In the data rows, 128 means zero.
Some points, each followed by its number:
[116 133 118  84 171 121 146 116] 0
[102 147 109 138 118 106 128 157] 1
[157  92 129 138 118 164 101 157] 2
[157 147 143 138 118 106 151 102] 3
[157  92 149 138 118 164 104 157] 4
[157  92 127  65 189 106 179 102] 5
[116 133 100 138 118 106 158 102] 6
[157 133 103 119 136 106 143 143] 7
[102 147 255 138 118 164  98 157] 8
[102 147 128  65 118 164 108 157] 9
[102 147 137 138 118 106  96 157] 10
[157 147  96 138 118 106 136 157] 11
[157 147  95  65 118 164 119 102] 12
[102 147 129 138 118 164  98 157] 13
[143 106 136 138 118 121 155 116] 14
[102 147  99 138 118 164 101 157] 15
[157 133 122 138 171 121 133 116] 16
[157  92 148 138 118 164  99 157] 17
[102 147 152 138 118 106 169 102] 18
[157  92 159 138 118 164  98 157] 19
[102 147 124 138 118 106 135 102] 20
[157  92 150 138 118 106 128 102] 21
[102 147 106 138 118 106 129 102] 22
[157 147 142 138 118 106 153 102] 23
[102 147 110 138 118 106 127 116] 24
[116 133 139 138 118 164 118 116] 25
[102  92 146 138 118 106 129 102] 26
[102 147 128 138 118 164 114 102] 27
[102 147 137 138 118 149 142 102] 28
[157 147 113 138 118 106 128 143] 29
[143 106 144 138 171 106 138 116] 30
[143 147 136 138 118 106 139 116] 31
[116  92 112 119 136 149 108 157] 32
[102 147 114 138 118 106 115 157] 33
[143 147 118 138 118 121 126 116] 34
[102 147 144 138 118 164  95 157] 35
[102 147  99 119 136 149 120 143] 36
[102  92 144 138 118 106 177 102] 37
[157 147 107 138 118 106  96 157] 38
New points follow, each followed by the number of its nearest point above.
[102  92 154 138 118 164 134 102] 25
[157  92 153 138 118 106 131 102] 21
[116 133 137 138 118 106 137 102] 20
[102 147 150 138 118 164 144 102] 28
[102 147 112  84 171 121 130 157] 0
[157  92 120  65 189 106 161 157] 5
[102 147 103 138 118 164  98 157] 15
[157  92 115  65 189 106 179 102] 5
[102 147 110  65 189 106 136 157] 0
[102 147 150 138 118 106 180 102] 18
[157  92 168 138 118 106 151 102] 21
[102  92 150 138 118 106 176 102] 37
[157  92 144 138 118 106 133 102] 21
[157 133 118 138 118 121  97 157] 38
[157 147 120 138 118 121  87 157] 38
[116 133 151 138 118 106 160 102] 18
[102 147 116 138 118 164 126 102] 27
[157  92 138  84 189 106 167 102] 5
[157  92 155 138 118 106 127 116] 21
[116 147 114 138 118 106 164 102] 6
[116 133 116 119 136 149 125 143] 36
[157 106 121  84 189 106 159 102] 5
